One vector is turned by the same rotation once a step. Each row is the vector after some number of steps, and that number follows the row.
The counts run from 0 to 387.
10; 4; 29; 21; 1; 12; -17; 28; 22; 4; -9; 10; -3; 10; -11; 14; -17; -11; -5; -5; 12; -6; 1; -24; 0; -4; -17; 9; 8; 20; -15; -14; 0; 11; -4; 24; 12; 4; -10; -11; -11; -2; -3; 9; 13; 12; 15; 19; -31; -13; 9; -5; -6; 5; 5; -15; -15; -6; 14; 21; -26; -29; 24; 6; 14; -2; -7; 13; 12; 3; -9; -22; -13; 13; -21; 6; -26; 7; 14; 11; 16; -13; -7; 29; -14; 18; -21  228
3; 9; -8; 19; -14; 4; 14; -1; 3; 13; -2; 12; 4; -4; 3; -15; -12; 12; -24; 8; -6; -14; 3; -1; 2; 9; -6; -19; -23; 29; -6; 10; 23; 14; -5; 8; -16; 2; -7; 13; 7; 9; -40; 9; 17; -23; 9; -11; 7; -13; -7; -1; -12; -6; 3; -17; 9; 7; 3; 27; 1; -35; 7; 0; -5; -37; 15; -6; -25; 4; -6; -7; -9; -22; 16; -12; 13; -20; 2; 28; -9; -15; 4; -6; -34; 9; 10  84
-4; 9; -20; -4; -4; -17; 23; -11; -3; -4; -19; 0; -15; 0; 22; 21; 9; -16; 1; -8; 4; 10; -17; -21; -10; 27; 11; -8; -28; 17; -3; 19; 2; 2; -5; -19; -1; -6; 7; -11; 22; 16; -5; -13; -1; -10; -8; 4; 43; 10; -10; 8; 6; -1; -15; -22; 10; 10; -24; -18; 0; 3; 12; 9; 15; -18; 6; -7; -29; 19; 1; -2; -24; 7; 2; -18; 12; -12; 11; 10; -37; -30; -22; -17; -15; 8; -16  148
-13; 2; -8; -1; 9; -15; 26; -13; 1; -9; -5; -16; -16; 5; 10; -9; 9; -25; -6; -9; 13; -1; -11; -15; -2; 6; -2; -14; -16; 0; 11; 2; 5; -9; 4; -9; -9; 11; 12; 14; 9; 4; 17; -21; -35; -12; -32; -33; 33; 24; -24; -20; -8; 17; 6; 1; 1; 2; 1; -24; 29; 10; -1; -3; 3; -7; 0; -7; 19; 19; -8; 23; -20; -21; 28; 3; 5; -2; -20; 30; -22; -4; -11; -18; 0; 14; -6  70
-1; 16; -1; 4; 9; 23; 21; -13; 4; -9; -8; 18; -8; 0; 0; 25; 25; 6; -22; -5; 50; 5; 8; -38; -7; 6; 4; -16; -31; 5; -16; -5; -10; -11; 5; -5; 12; -13; -12; -3; 2; 9; 0; 14; -13; -7; -38; -19; 22; 15; 4; 1; 2; 4; -4; 13; -6; -2; 0; -5; 35; 0; -26; -4; -19; -13; 4; -9; -4; 13; -20; 6; -30; -21; -12; -3; 11; 0; 4; 16; -10; -3; 7; -1; -2; 10; -11  212
-2; -16; 19; -6; 1; -17; 34; 19; -4; -16; 24; -10; 8; -4; -5; 2; -6; -11; 1; 29; 13; 12; -11; -7; 14; -36; -11; -9; 20; 8; -9; -4; -9; -20; 7; -2; -14; 27; 1; 4; -1; -10; -10; 5; -7; 19; -16; -9; -4; -28; -26; 4; -17; -38; -8; 21; 20; -17; 4; -9; 3; 10; 0; -6; -17; 13; -14; 5; 16; 6; 19; 3; 20; -11; 24; -5; -10; 30; -17; 8; 30; 8; -14; 8; -5; -14; 14  320
-6; -1; 14; 0; 5; -23; 0; 17; -3; -3; 9; 1; -16; -22; -11; -1; 11; -9; 0; 19; 10; 0; 13; -4; -10; -9; 12; -14; 23; -20; 6; 6; -6; 12; 10; -19; -9; 8; 0; 1; -31; -14; 13; -2; -5; 17; -25; -10; -9; -8; 17; 4; -15; -7; 14; 26; -1; -41; -5; -13; 7; 14; -16; -20; -7; 22; 20; 10; 17; -3; 1; 19; 13; 11; 3; 6; 36; -11; 8; 2; 19; 27; 0; 5; 32; -7; 0  246
16; 14; -3; -17; -10; 8; 1; -8; -4; 6; -2; 45; 20; -17; -2; 5; 6; 1; -2; -15; 14; 1; 10; -12; -20; -3; -14; 7; -49; 1; -4; -14; 2; -6; 13; -16; -3; 2; -13; -15; -11; 23; 7; -17; -19; 6; -7; -22; -9; 11; 7; 6; 11; 19; -6; 15; -6; -18; -10; -4; 48; 4; -32; -16; 5; -8; -3; -13; 14; -5; -5; 5; -4; -6; -6; -3; 3; -13; -17; 16; 17; -1; 19; -5; 25; 12; 6  135
-2; -29; 6; -8; -9; -3; -26; -2; 17; 16; 21; 9; 15; 0; 3; -24; -33; 21; -11; -10; 14; 2; 10; 13; 3; -9; -31; -12; -12; -2; 25; 0; 5; -8; 2; -2; 1; 18; 0; 17; 5; 14; 1; -26; -1; 16; -11; -13; -23; 10; -2; -15; -9; -1; 25; -1; -4; -20; -11; 16; 26; -4; 38; -17; 29; 5; 11; 19; 15; 3; -5; 6; 6; 15; -6; 3; -32; -9; -6; 10; 11; 10; 4; -3; 10; -1; 29  195
1; -13; -5; -5; 12; -44; 10; 20; -15; 13; -8; -12; -12; -12; 12; -1; -5; 9; 2; 15; 2; 10; 6; -13; -11; -20; 14; 10; 10; 22; -21; 14; 4; 0; 2; -3; -21; 1; -8; -17; -1; 0; -16; -5; -10; 14; 3; 11; 10; -26; -16; 3; 3; -17; -10; -17; -2; 3; -11; -17; -41; 7; 20; 10; 20; -9; 7; 1; -16; -10; 3; -25; -3; 31; -7; -37; -22; -15; 16; 4; -7; 16; -23; 9; 19; -3; -5  187
7; -1; 7; 8; 15; -18; 0; 16; -12; 21; -12; -21; -9; -11; -21; 6; -6; 0; -4; 5; -15; -22; 11; 25; 1; -24; 15; -23; 10; -26; 25; -16; 19; -11; 33; -11; -5; -8; 15; 3; -25; 3; 13; -16; 0; 12; 3; -39; -4; -11; -30; -15; 3; 24; -4; 1; -25; 15; 4; -41; 7; 5; 10; -11; -1; 11; 2; 14; 4; -1; -10; 13; -4; -16; 7; 19; 8; -8; 6; 5; -14; -12; -7; 31; 16; -11; 20  311
-2; -6; -4; -23; 2; 3; -12; -24; -3; 40; 8; 11; 15; -7; 15; -21; 22; 38; -3; -20; -13; 17; 6; 7; -10; -13; 6; 20; -25; 20; 13; 4; 19; 32; 1; -2; 13; 1; 4; 4; 5; 22; -21; 1; -17; -10; 19; -4; -1; 14; 9; -3; 9; 16; 4; 12; -11; 19; 5; 23; 19; -10; -16; -15; 21; -16; 8; -10; -8; -19; -16; -2; 4; 1; 1; -6; -7; -15; -29; 20; -21; 9; 9; -9; -1; -4; 22  199
1; -9; 31; 2; 5; -14; -13; 13; 27; 11; -12; 3; -33; -1; 15; -6; -14; 1; 9; 15; 2; -15; -13; -2; 10; 6; 13; -16; -5; 14; -20; 7; -1; 0; 11; -1; -24; 3; -4; 9; -5; -3; -16; 2; -4; -14; -9; 11; 7; -21; 10; 10; -8; -8; 20; -15; 17; -11; -5; 13; -36; -3; 30; 6; -10; -4; 21; 28; -2; 8; 4; -8; -6; 0; -5; -27; 37; -18; 21; 8; 10; 10; 17; 12; -1; 15; 34  82
9; -18; 10; 3; -18; 8; 5; -10; 6; -13; 5; 16; 1; 6; -7; -2; -13; -6; 7; 18; 34; 11; -17; -4; 11; 21; -26; -18; 19; 5; 11; -6; 10; -2; 3; -2; -11; 15; 10; -4; 1; 12; -22; -12; 5; -3; -3; -10; 10; 8; -7; 4; -22; -23; -1; -14; 2; -32; -8; 11; 29; -36; 8; -22; -8; -7; 3; 9; 8; 35; -14; 19; 1; -10; 24; 9; -5; 37; 6; 17; -4; -12; 19; -19; -29; -4; -5  359
-2; 21; 37; -1; -11; -8; 19; 25; -26; -3; -14; 1; 16; -11; 1; 8; 9; -1; -1; 6; 10; 10; 5; -3; -27; -27; -9; 24; 35; -13; -19; -7; 23; 23; 2; 23; -4; 10; -2; -1; -18; -4; 0; 18; 9; 19; 18; -6; -12; -31; 4; -11; 0; 11; -14; -9; 4; -2; -12; -11; 6; -4; -16; -2; 9; 8; -21; -2; -13; 8; -7; -26; 32; -1; -2; 22; 12; 8; -9; 3; 21; -24; -26; -9; 14; 1; -13  100
2; -1; -3; 13; -2; -14; 7; 4; 11; -15; -5; -7; -4; 0; -6; -8; -4; -32; -4; 5; -39; -8; -11; -6; 13; -6; -12; -15; -22; 8; 4; 9; -11; 7; -13; -6; -24; 12; -15; 9; 6; 3; 11; -14; -8; 3; -5; 2; 17; -6; -8; -17; 1; 4; 21; 5; 20; -6; -35; -3; -24; 7; 46; 19; 7; 10; -14; 2; 5; -6; 33; -22; -7; 20; 2; -9; 19; -22; -5; 18; 7; 27; -4; 3; 20; 16; 21  334
-11; 12; 15; -3; 2; 5; -5; -2; 4; 33; -8; -7; -2; -5; -5; 1; -6; 23; -2; 2; -5; -12; 14; 17; 11; -7; 17; -23; -2; 1; 9; -1; 22; 3; 6; 21; 2; -25; -6; 27; -8; 1; -17; 9; 34; -25; -2; -23; -14; -17; -6; -4; -10; 22; -2; 1; 0; 38; 13; 11; 11; -15; -2; 2; 0; -25; -2; 13; -21; -7; -1; -9; -1; -26; 6; 24; 19; -11; -11; 14; -21; -14; -4; -5; -20; -12; 21  161
17; 11; -5; -5; -6; 12; 27; -15; -1; -3; 4; 19; 24; -6; -4; 18; -2; -6; -27; -19; 1; -14; 8; -13; 0; -16; -18; -1; -53; 3; 1; -18; 11; -4; 15; -11; -8; -12; 3; -8; -9; 37; 10; -7; -9; -5; -4; -23; 14; 2; -6; 2; 9; 12; -18; 21; 1; 3; -1; -13; 28; 13; -9; -11; -3; -18; -21; -13; -8; -8; -10; -2; -2; -11; 5; -6; 5; 4; -17; 15; 12; -16; 17; 23; 6; 6; 14  134
7; -25; 1; 3; 17; -9; -1; -1; 9; 11; 8; 23; -9; 12; 5; 15; 4; 13; -22; 7; 36; 7; 7; -26; -7; -7; -22; -10; -27; 16; -15; 5; 7; 7; 14; -8; -24; 15; -10; -8; 10; 8; -12; -3; 24; -9; 2; -4; 26; -12; 5; 17; 3; -17; 2; -9; -5; -30; -12; -1; 1; -21; 11; -6; 19; -21; 27; 6; -2; 14; -26; -22; -1; 18; -22; -19; 5; -22; 21; 21; 8; -8; 2; -16; 5; 8; 16  8
6; -13; 8; 16; 5; -10; -2; 4; 31; 21; 6; -12; -6; 0; -9; -6; -16; -7; 4; 11; -10; -23; 5; -13; 25; -3; -20; -15; -19; 7; 5; -3; -13; -19; 2; 2; -16; -4; 10; 7; -32; 10; 8; -35; 2; 9; -11; 3; -9; -13; 13; -12; -3; -1; 19; 28; -3; -16; 2; 2; -19; 14; 40; 9; 20; 6; 10; -3; 19; -2; 14; -1; -8; 5; 16; -14; -11; 1; 16; 17; 6; 33; 14; 26; -5; 1; 3  119
6; -6; 11; 3; 3; -25; -1; 1; 13; -5; -21; -6; -14; -12; 7; 17; -18; -1; 9; 6; 5; -10; 4; -1; 3; 3; -1; -13; -2; 0; -12; 8; 4; 6; -2; 5; -14; -17; 15; 3; -20; 15; 9; -7; 22; 0; -9; 4; 16; -19; 7; 9; -17; -9; 9; -17; 0; 14; -23; -7; -42; 6; 59; 13; 15; 3; -4; 20; -30; -5; 15; -25; -8; 33; -2; -4; 15; 17; 21; 3; 3; -14; 4; 18; -9; -2; -5  297
-5; -10; -28; 11; 0; 11; 2; 2; 15; 4; -22; 19; -13; -22; -4; -5; -6; 16; -22; 2; 2; 9; 26; -32; 0; 3; 6; -12; -11; 16; -3; 10; -9; -15; 2; -20; 16; -15; -9; -2; -13; 16; -23; -17; 5; 13; -15; 9; -15; -7; -1; -23; 0; -5; 1; 16; -12; -3; 3; 24; 12; -6; 11; -17; 30; -18; 23; -5; -10; -6; 0; -2; -11; 18; -11; -15; -27; -27; 16; 7; -8; 18; -12; -2; -17; 1; -35  48
11; 8; 26; 4; 11; 8; 8; 7; -5; -7; 3; -6; 1; 3; -5; 8; 22; -16; -10; -29; 13; -3; -7; -40; 1; -30; -27; 26; -8; 3; -12; -14; -24; 3; -10; 11; 6; 14; -1; -14; -1; -11; 36; 2; -18; 25; -14; 2; -7; 7; 5; -24; 13; 13; 12; 28; -3; -12; -9; -16; -4; 19; -7; 14; -5; 25; -31; -7; 26; -5; 4; -17; 3; 6; -9; 3; -12; 6; -5; 15; 21; 2; -2; 15; 11; 12; -3  64
-5; 11; -5; -32; -11; -34; 14; -11; -10; 12; -6; -20; 13; -23; 1; 12; 8; -9; 13; 9; -23; 0; -14; 11; 14; -8; 6; 3; -8; -5; 21; 8; 2; -4; 6; -19; -3; -17; 10; 0; -11; 23; 25; -13; -13; 5; -17; -18; 10; 14; -3; 13; -8; 4; -16; 28; 9; 22; 3; -20; 20; 39; 6; -12; 6; 18; -16; 14; 7; -11; 21; 20; 5; -1; 28; 2; -3; 23; -20; -10; -2; -4; -2; 11; 0; -24; 7  385
-12; -8; -6; 2; -4; 6; 0; -3; 33; 1; -6; 5; -4; 13; -11; 1; -33; -2; -35; 3; 18; -25; -6; -22; 20; 19; -9; -44; -17; 13; 19; 8; 1; 4; 0; 3; 5; -17; 0; 18; -4; 2; 10; 10; 23; -14; -20; -12; -3; 8; 11; 3; -28; -6; 24; -14; -1; 8; 2; 25; 2; -9; 30; -13; 9; -25; 17; 27; -8; -5; 6; 15; -21; 4; -3; 15; -4; -5; 8; 16; -6; -1; 8; 4; -24; -1; 4  157
-2; 42; 10; 0; -13; 18; 43; -3; -22; -4; 0; 2; 8; -10; 20; 23; 25; 8; -13; -18; -3; 29; -5; -20; -8; -19; 9; 6; -29; 10; -28; -3; -8; 6; -8; 0; 7; 12; -11; 4; 17; -5; -11; 31; -26; 3; -18; -13; 6; -20; -10; -20; 16; -10; -10; 12; 22; -4; -1; -6; 3; 9; -12; 16; -29; 13; -27; 0; -21; -8; -7; -15; 4; -24; 1; -12; 17; 2; -14; 3; 5; -14; -12; 4; -4; 7; 7  138
8; 17; 9; -2; -13; -10; -15; -3; -19; 28; 3; 14; 2; -6; -4; 1; 21; 14; 19; 19; 18; 17; 9; 5; -1; 11; -6; 11; 30; 9; -6; -18; 25; 16; 6; 19; -1; 12; -6; -8; -19; 7; -12; -5; -12; -5; 16; 0; -4; 19; -10; 6; -13; 14; -30; -6; -25; -8; 7; 2; 28; -26; -36; -14; -10; -5; 17; -4; 12; 22; -40; 15; -11; -11; 3; -7; -19; 14; -1; 12; -18; -9; -16; -16; -16; 1; -19  35
-15; 14; 6; -28; -12; 7; -8; -7; -2; 13; -5; -1; 11; -12; 20; -16; -3; 41; 10; -44; 12; 24; -5; -2; -31; 4; 1; 28; 2; -2; -15; 12; 16; 7; -1; 5; 26; 0; -5; 13; 25; 2; -10; 21; -5; 7; -3; 8; -18; -7; 11; -27; 14; 11; 21; -24; 2; 7; -1; 11; 1; 3; -2; 7; 18; -7; -6; 8; -27; -1; -10; -9; 9; -13; -22; 1; -9; -13; -14; -4; -18; -8; 8; -34; 9; 2; 22  341
5; -12; 20; -3; -9; -5; -9; 2; 9; 1; -5; -13; -5; -2; 3; 12; 28; 12; 32; 11; 14; 13; -3; -1; 13; 17; 7; -2; 39; 26; -23; 19; -3; 10; -10; 17; 7; -6; -3; -10; 7; -10; -3; 28; 20; -10; 12; 29; 2; -13; 15; 24; -9; -14; 1; 2; 3; -2; 8; -2; -27; -24; 10; 23; -4; 12; -5; 6; -6; 13; -5; -41; -9; 15; -23; -4; 17; 26; 9; 3; 5; 2; -11; -14; -7; -8; -8  292
-3; -23; -8; -17; -12; 17; -13; -30; 18; -22; -16; 6; -6; -9; 15; -4; -18; -10; 13; -24; 11; 1; -17; 1; 9; 24; -12; -20; 1; -8; 15; 20; -5; 2; -18; -11; 19; -18; 8; 8; 16; 8; 2; -7; 9; -1; -19; 3; 0; 6; 12; -21; -15; -11; 28; -23; 1; 2; -13; 20; 7; -3; 35; -2; 26; -20; -15; 19; -7; 20; 21; -2; -1; 13; -10; 19; 11; 20; -16; -1; -4; -7; 19; -28; -13; 9; 3  16
-7; -14; 6; 5; 26; -12; 2; 23; -2; 12; -12; -16; -16; -10; -4; 10; 20; 4; 10; 17; 50; 9; 26; -26; 5; -16; 9; -8; 20; -3; -26; -3; -16; -20; 0; 8; 4; 3; 1; -11; -9; -5; 2; 2; -1; 23; -29; -11; -7; -16; -8; -13; 8; 5; -9; 25; -27; -4; -1; -16; 20; 12; -3; 1; 20; 2; 5; -12; 17; 22; -10; -13; 3; 6; -15; -8; -7; 0; 16; 0; -2; 24; -22; -18; 28; -1; -31  251
-20; 25; 2; -16; -16; 4; 3; 2; 3; 14; -21; 9; 3; -15; 9; -16; 2; 9; 4; -37; -17; -11; 3; -9; -9; 18; 15; 9; -26; -3; -9; 14; 9; 8; -16; 2; 21; -9; -14; 21; 8; -1; -5; 8; -22; -6; -22; 1; -10; 6; 1; -31; 8; 35; 23; -13; 11; 18; -5; 21; 21; 18; 3; 8; 23; -18; -6; 1; -18; -11; 11; -9; -11; -11; -7; 1; -1; -29; -28; 2; -20; -9; 8; -28; 12; 15; 11  340
1; 5; 35; 0; 10; -10; -17; 8; 12; 40; -8; -13; -5; 0; 18; -16; 4; 8; 21; 11; -8; -8; 13; 15; 19; -5; 23; -4; 8; 4; -4; 3; 20; 23; 4; 31; -6; -26; 6; 27; -17; -5; -12; -13; 16; -22; 12; -12; -5; -28; 11; -4; -9; 26; 20; 4; -6; 25; 14; 22; -14; -4; 7; -2; 16; -14; 2; 19; -5; -3; 4; -9; 21; 1; 8; 10; 28; 2; -7; 19; -7; -7; -2; 5; -4; 0; 17  160
-2; 7; -15; 6; -26; 7; 16; -2; 0; -25; -6; -2; 0; -16; -10; 8; -5; -31; 16; 5; 0; 3; -9; -5; 22; 16; -7; -15; 21; 3; 16; 1; -27; -25; -8; -22; 5; 8; -9; -13; 1; 6; 8; -20; -20; 22; -25; -2; 0; 21; -21; -3; -14; -9; -7; 9; -7; -3; -4; -13; 33; 2; 7; 1; 4; 3; -3; -3; 18; 23; 16; 18; -9; 3; 25; 1; -24; 30; -3; -1; -14; 9; -16; -21; -6; -1; -38  180
-13; -3; -7; -18; -23; -5; 3; -12; 10; 11; 19; 0; 27; -1; -11; -21; -24; 17; -22; -28; -12; 3; 0; 2; 5; -9; -33; -3; -28; 11; 19; 7; 13; -4; -10; -2; 4; 13; 10; 29; 9; 18; -16; -19; 5; 7; -9; 6; -8; -5; -6; -16; -19; -20; 15; 2; 18; -8; -4; 20; 2; -4; 41; -13; 20; -14; -8; 9; -12; -5; 3; -2; 7; -7; 23; -2; -36; -9; -20; 13; -4; 2; 7; -3; -19; -2; 14  194
-7; 17; -5; -4; -16; 6; 14; -29; -14; -17; 2; 11; -4; -14; 13; -4; 16; 13; 5; -18; -8; 4; -15; -12; -19; 15; -18; 8; -21; -22; 15; -2; -2; 13; -6; -34; 4; 0; 20; 6; -7; 15; 5; 0; -10; 4; -20; 0; 20; -8; 21; -16; 6; 2; 14; 7; 15; -43; -8; -5; 24; 18; -12; -11; -14; 21; 8; -9; -11; 8; -2; 12; 3; -16; 1; 0; 52; -19; 2; 12; -5; -4; 30; -14; -2; 13; 25  208
3; -8; 31; -3; 16; 17; 7; 1; 0; 5; -21; -9; 1; -5; 3; 4; 7; -11; 14; 0; -8; -4; -7; 3; 15; -5; 12; 7; 18; 0; 12; 2; -1; -5; 1; 3; 20; -33; 1; -9; -16; -8; 1; -5; 18; 5; 5; 1; -23; -30; 4; -14; 8; 15; -6; -4; -8; 41; -6; 0; -7; 5; -11; 1; 16; 1; -28; 15; 7; -5; 34; -21; 0; 3; 1; 20; 7; 49; -30; 2; 1; -15; -5; 13; -18; -5; -4  165
0; -9; 11; 28; -1; 32; -10; 9; 21; 0; 4; -15; 3; 14; -13; 4; 0; -11; -2; -17; -12; -13; 6; -18; 25; -4; -24; -22; 0; 4; -4; 6; -9; 7; -18; 26; 9; 23; -11; 21; 23; -19; 2; 11; 21; -8; -7; 6; -14; -18; 4; -24; 16; -5; 22; 12; -6; -14; -3; 3; -17; -32; 43; 27; -2; -10; -28; -3; 8; 8; 15; -40; 1; -13; -11; 13; 7; -7; 3; 19; -4; -7; -10; -6; -5; 18; 11  14
